In the data rows, 128 means zero.
The table:
[179 104 126 112 151 115 158 181 141 110]
[222 103 141 109 102 113 179 152 130 115]
[170 102 136 116 134 173 157 146 139 102]
[116 117 137 125 125 163 133 145 137 110]
[135 124 153 139 157 106 146 152 158 107]
[122 140 146 140 137 115 133 129 134 127]
[110 120 126 185 155 115 119 120 151 100]
[111 116 143 128 146 162 121 128 133 111]
[103 131  93 105 104 107  93  94  92 154]
[118 136 157 146 151 134 140 137 145 119]
[114 108 127 140 170 116 118 130 157 109]
[101 123 128 195 154 105 114 114 139 106]
[111 124  97 106 101 109  98  97  96 134]
[129 113 151 120 117 112 142 143 133 118]
[107 136 105 111 118 139 104 100  99 153]
[170 101 113 104 110 140 137 136 118 106]
[118 122 138 169 178 104 118 130 161 113]
[126 116 237 142 135 104 150 135 150 117]
[164 105 112 107 124 145 147 161 133 114]
[122 117 142 164 188 108 122 136 178 112]
[103 148  93 110  96 146  97  94  93 142]
[179 101 137 111 133 113 188 165 139 119]
[132 109 137 113 126 104 144 156 136 111]
[106 145 108 113 102 110 111 103 102 147]
[107 144  95 110  86 104  94  94  92 132]
[120 148 115 131 141 106 121 120 122 141]
[109 187 108 130 111 153 108 102 104 148]
[129 120 133 117 146 145 148 134 129 119]
[ 96 148  90 111 114 144 106  98  96 169]
[110 144 126 126 130 110 117 110 112 144]
[108 139 103 111 117 112 113 103 100 160]
[151  99 114 103 124 129 129 137 122 114]
[129 114 141 127 134 188 137 142 136 115]
[114 133 144 249 141 106 113 115 139 114]
[114 144 148 165 132 116 116 112 123 129]
[114 142 112 116 111 105 113 111 109 158]
[165 106 114 109 118 115 128 121 113 111]
[119 115 146 158 170 115 122 128 157 110]
[152 103 107 109 109 164 124 123 115 109]
[104 179 120 132 120 119 115 109 113 149]
[154 105 140 114 146 106 187 183 151 115]
[117 167 125 154 131 116 116 115 125 133]
[149  98  98 102 111 112 116 117 106 109]
[153 116 170 134 141 106 158 162 172 120]
[130 112 106 122 135 113 119 137 131 110]
[121 122 176 159 159 104 133 133 160 119]
[116 121 154 177 148 138 122 128 158 116]
[179 103 133 109 143 106 157 143 134 108]
[128 113 142 115 124 156 132 144 131 113]
[125 101 101  99 105 115 107 113 103 109]
[102 142  96 110  98 110 104  98  97 159]
[108 170 106 120  99 180 105 103 103 184]
[ 99 164 100 119  98 133  95  96  95 155]
[118 139 123 122 129 134 127 117 120 143]
[119 137 130 138 124 105 121 124 128 116]
[135 116 186 131 132 162 153 151 144 122]
[164 102 143 116 150 109 172 201 165 118]
[170 106 118 107 124 115 130 142 128 115]
[117 118 146 125 115 198 125 129 127 112]
[118 145 125 126 130 139 115 109 111 150]
[141 103 105 105 114 119 128 135 117 104]
[109 125 130 141 143 128 127 132 144 110]
[125 108 182 117 112 111 147 118 120 111]
[151 110 119 110 142 118 147 153 129 110]
[115 154 108 125 108 113 110 106 106 163]
[110 160 119 129 115 157 118 110 110 154]
[154 110 146 124 134 152 154 166 149 104]
[162 105 103 106 111 105 130 131 118 105]
[112 170 101 115 105 133 102 101 101 177]
[115 125 161 178 148 107 129 126 153 109]
[107 110 134 163 145 154 115 119 147 113]
[123 121 151 129 150 111 142 155 147 115]
[102 192 116 123 104 109 106 102 103 162]
[133 115 128 129 166 121 141 178 165 107]
[120 116 163 151 150 127 134 129 153 113]
[106 135 104 113  88 119 105 100 101 153]
[111 146 100 113 104 116 103 102 101 183]
[116 126 104 104  94 106 111 105 100 156]
[110 151  94 112  92 114 100  99  99 183]
[ 96 163 106 124  94 146 102  99  97 145]
[110 149 120 127 133 127 114 109 110 143]
[173 111 137 118 129 120 186 147 131 121]
[150 118 193 154 160 108 154 156 200 114]
[146 108 107 109 125 115 133 148 133 104]
[111 179 109 124 108 110 106 103 105 170]
[182 108 140 115 124 113 149 135 127 120]
[112 132  99 109  97 197  99  98  97 147]
[161 106 129 113 147 223 154 184 148 115]
[132 110 165 121 119 117 134 126 126 119]
[103 230 107 126 106 169 104 101 101 145]
[122 115 132 157 181 133 121 129 154 116]
[128 112 163 125 126 134 149 128 131 114]
[161 108 153 118 143 117 183 187 154 110]
[117 149 147 146 136 142 127 120 129 134]
[117 127 132 125 126 105 122 125 125 130]
[206 102 134 108 137 108 168 149 127 112]
[170  98 123 106 123 126 161 162 132 107]
[115 123 129 191 146 145 115 116 138 106]
[131 102 114 105 119 112 126 145 124 109]
[103 157 105 125  89 167 106 100 100 140]
[144 114 163 139 188 110 155 153 174 111]
[160 110 135 118 166 118 158 185 156 108]
[111 167 109 120 110 106 114 107 108 158]
[107 136 112 110  99 104 105 102 100 161]
[166 108 160 112 132 116 250 152 135 114]
[188 103 123 107 121 133 155 149 129 110]
[160 105 105 103 115 125 122 126 114 106]
[118 119 131 131 134 112 122 130 130 107]
[121 110 137 117 132 109 134 133 127 119]
[108 187 103 127  85 129 105 101  99 146]
[112 128 135 144 157 136 124 136 141 113]
[167 114 126 117 144 108 147 145 135 122]
[123 110 133 127 136 244 119 135 141 114]
[155 104 118 101 130 123 137 142 118 104]
[123 117 134 128 143 113 131 144 142 110]
[121 119 164 149 145 152 133 133 151 111]
[105 170 104 124 107 149 107 103 103 149]
[203 105 122 107 120 131 143 138 121 115]
[158 101 166 116 143 108 213 175 159 106]
[110 143 101 107  95 131 103  99  96 180]
[161 112 141 117 139 104 162 162 147 110]
[148 113 126 117 136 127 133 149 136 117]
[108 131 118 169 151 139 115 118 138 115]
[123 123 134 139 157 141 122 128 132 112]
[119 126 159 205 156 119 119 122 152 115]
[110 134  98 107  89 120  97  97  94 163]
[129 119 154 145 161 125 131 146 158 119]
[110 139 103 113 106 126 104  98  97 151]
[126 144 128 137 128 122 125 129 131 139]
[111 125 120 140 117 107 106 114 117 118]
[107 161 103 121 110 113 110 106 108 150]
[ 96 129  92 102 101 107  98  94  91 134]
[125 122 185 176 158 116 134 139 187 118]
[126 121 140 124 139 123 133 153 140 115]
[119 180 124 144 122 110 111 112 118 153]
[109 143 110 113 116 109 112 105 106 155]
[119 184 111 131 107 126 107 105 107 160]
[167 109 131 113 138 128 147 160 137 109]
[158 111 169 122 150 111 183 148 143 121]
[112 153 108 119  94 136 115 106 107 151]
[117 119 157 126 122 143 146 135 134 106]
[143 105 118 112 140 105 139 157 133 112]
[132 117 115 122 138 162 128 131 129 104]
[123 106 132 134 165 122 114 123 143 112]
[115 139 141 157 149 108 122 121 136 129]
[130 117 146 127 142 142 134 148 140 112]
[109 160 105 112  95 137 101 100  99 203]
[114 117 154 145 143 105 135 138 149 110]
[166  95 120 103 112 139 142 144 122 111]
[123 115 134 171 169 149 117 124 153 115]
[131 111 177 135 192 188 161 161 191 111]
[112 144 107 105 113 107 109 104 100 172]
[101 178 102 116  97 130 106 100  98 178]
[105 155  99 112 108 155  98  96  93 171]
[170 101 116 109 115 112 148 157 129 109]
[172 108 125 113 136 145 167 183 144 114]
[136 104 118 112 114 142 132 144 124 107]
[125 125 148 143 143 165 127 136 140 117]
[117 113 138 121 120 116 137 142 135 111]
[111 116 129 184 137 108 110 115 139 111]
[112 150 102 114 102 124 107 103 103 179]
[101 143 111 111  94 168 108 103 102 157]
[103 146  93 116  95 117 103  98  97 147]
[135 112 144 133 179 183 139 162 173 104]
[102 140  94 111  95 127 102  97  94 160]
[131 130 148 136 146 129 137 154 151 117]
[187  99 128 110 132 116 151 141 131 108]
[170 109 149 122 143 159 200 173 149 109]
[109 166 115 121 112 168 104 102 103 170]
[113 112 129 142 142 113 114 125 139 116]
[109 154 101 116 120 132 107 103 103 178]
Each row belongs to one hidden group. There are 4 groups. Groups can overlap: rows of different groups may look alike.
More rows, each followed by its group:
[110 166 107 123  84 112 104 100 102 168] DJ
[117 130 101 112 109 131 108 104 103 135] DJ
[112 127 146 190 128 114 114 114 133 112] LJ
[122 107 149 136 141 141 132 131 152 115] LJ
[118 110 146 120 134 123 152 156 146 112] MT
[113 112 119 115 119 110 126 135 124 101] PR
[137 111 144 140 162 117 132 133 148 104] MT
[147 105 157 116 132 158 201 177 149 107] MT
[173 104 150 111 133 129 208 176 145 108] MT
[118 184 129 147 114 128 111 109 117 141] LJ
[120 107 188 143 168 117 142 143 175 104] LJ
[175 105 140 112 144 110 179 183 146 106] MT
[146 108 101 105 115 166 134 136 115  99] MT
[102 163  94 119 101 107 102  98  94 144] DJ
[114 133 119 117 102 116 115 109 108 144] DJ
[155 104 124 111 137 116 171 178 147 100] MT
[184 104 120 107 112 138 152 138 122 109] MT
[106 147  95 112  86 107  98  97  96 171] DJ
[111 117 120 163 149 142 116 127 151 110] LJ
[118 112 158 129 132 166 141 132 132 106] PR
[129 116 139 155 237 135 132 150 196 111] LJ
[120 124 174 183 124 137 126 123 149 120] LJ
[114 136 149 202 150 164 128 123 151 109] LJ
[139 116 162 142 198 109 149 172 225 111] MT
[109 141 101 107  91 139 104 103  97 162] DJ
[125 112 141 138 172 128 122 131 153 121] LJ
[153 111 144 125 153 122 168 212 162 116] MT
[181 104 112 104 119 164 139 135 119 105] MT
[111 152  96 116 116 109 100  97  97 158] DJ
[118 118 147 158 145 137 124 126 154 112] LJ
[112 127 131 206 159 124 115 123 156 115] LJ
[158 104 113 106 118 170 150 154 123 108] MT
[108 149  99 113 107 133 108 102 103 169] DJ
[123 118 145 127 119 195 129 138 137 118] PR
[124 123 199 170 146 105 136 128 156 106] LJ
[110 156 104 117 104 104 107  99  99 162] DJ
[125 113 151 143 170 110 126 150 192 119] LJ
[105 134 111 108 107 136 107 104 102 158] DJ
[121 119 149 139 134 156 127 136 143 112] PR
[106 155  95 109  98 111 105 100  99 178] DJ
[120 126 171 167 140 137 130 135 163 118] LJ
[118 111 155 154 146 110 126 134 169 103] LJ
[106 188 107 120 108 108 104 100 102 162] DJ
[164 105 143 113 127 148 202 170 146 108] MT
[131 123 128 124 116 131 130 125 120 123] DJ
[113 162 108 115 104 106 107 101 102 178] DJ
[119 113 151 136 153 108 133 136 152 117] LJ
[158 101 117 109 125 112 143 154 137 106] MT
[112 133 119 119 109 152 113 108 109 143] DJ
[105 177 105 117  88 131 105  99  98 177] DJ
[121 139 134 124 117 104 125 120 121 138] DJ
[123 100 103 103 100 136 108 118 112 104] MT
[133 128 167 187 168 135 129 133 167 120] MT
[123 112 193 141 155 151 138 133 157 113] LJ
[109 148  90 113  99 143  97  97  97 162] DJ
[160 101 114 107 139 154 136 144 129 111] MT
[111 183 111 131 115 125 109 107 110 161] DJ
[119 120 152 194 177 104 124 128 165 113] LJ
[110 123 121 132 149 134 122 127 130 103] PR
[148 100 129 110 139 144 149 174 139 111] MT
[106 131 106 110 104 108 107 103 100 144] DJ
[111 165 100 114  96 104  98  98  98 189] DJ
[146 111 138 113 128 117 130 124 126 109] MT
[105 145  93 107  91 129 100  98  97 177] DJ
[107 156 104 116 100 106 107 100  98 183] DJ
[115 128 136 179 134 108 117 118 141 120] LJ
[162  99 114 107 132 118 131 130 122 110] MT
[111 148 109 120 111 121 111 107 105 155] DJ
[115 173 104 118 107 199 103 101 100 184] DJ
[151 103 119 111 120 112 139 153 129 109] MT
[108 157 100 117 112 122 100  99  98 175] DJ
[122 117 162 132 143 116 145 137 134 120] PR
[109 202 115 135 111 109 110 109 111 145] DJ
[112 123 138 221 140 133 115 119 146 113] LJ
[107 140 112 116 101 110 108 104 102 167] DJ
[127 102 113 108 126 113 121 133 124 105] MT
[189 100 122 104 126 136 144 136 119 102] MT
[134 138 140 128 125 112 131 124 127 129] DJ
[107 151 114 120 121 106 108 107 107 152] DJ
[113 145 125 120 117 123 127 109 109 127] DJ
[116 116 173 159 164 111 131 124 147 112] LJ
[108 169 119 145 107 136 112 106 110 129] DJ
[114 161 118 130  95 106 106 106 107 155] DJ
[114 152 136 144 136 113 120 118 126 132] DJ
[167 100 109 103 123 106 132 134 117 108] MT
[161 109 126 115 140 236 152 156 138 108] MT
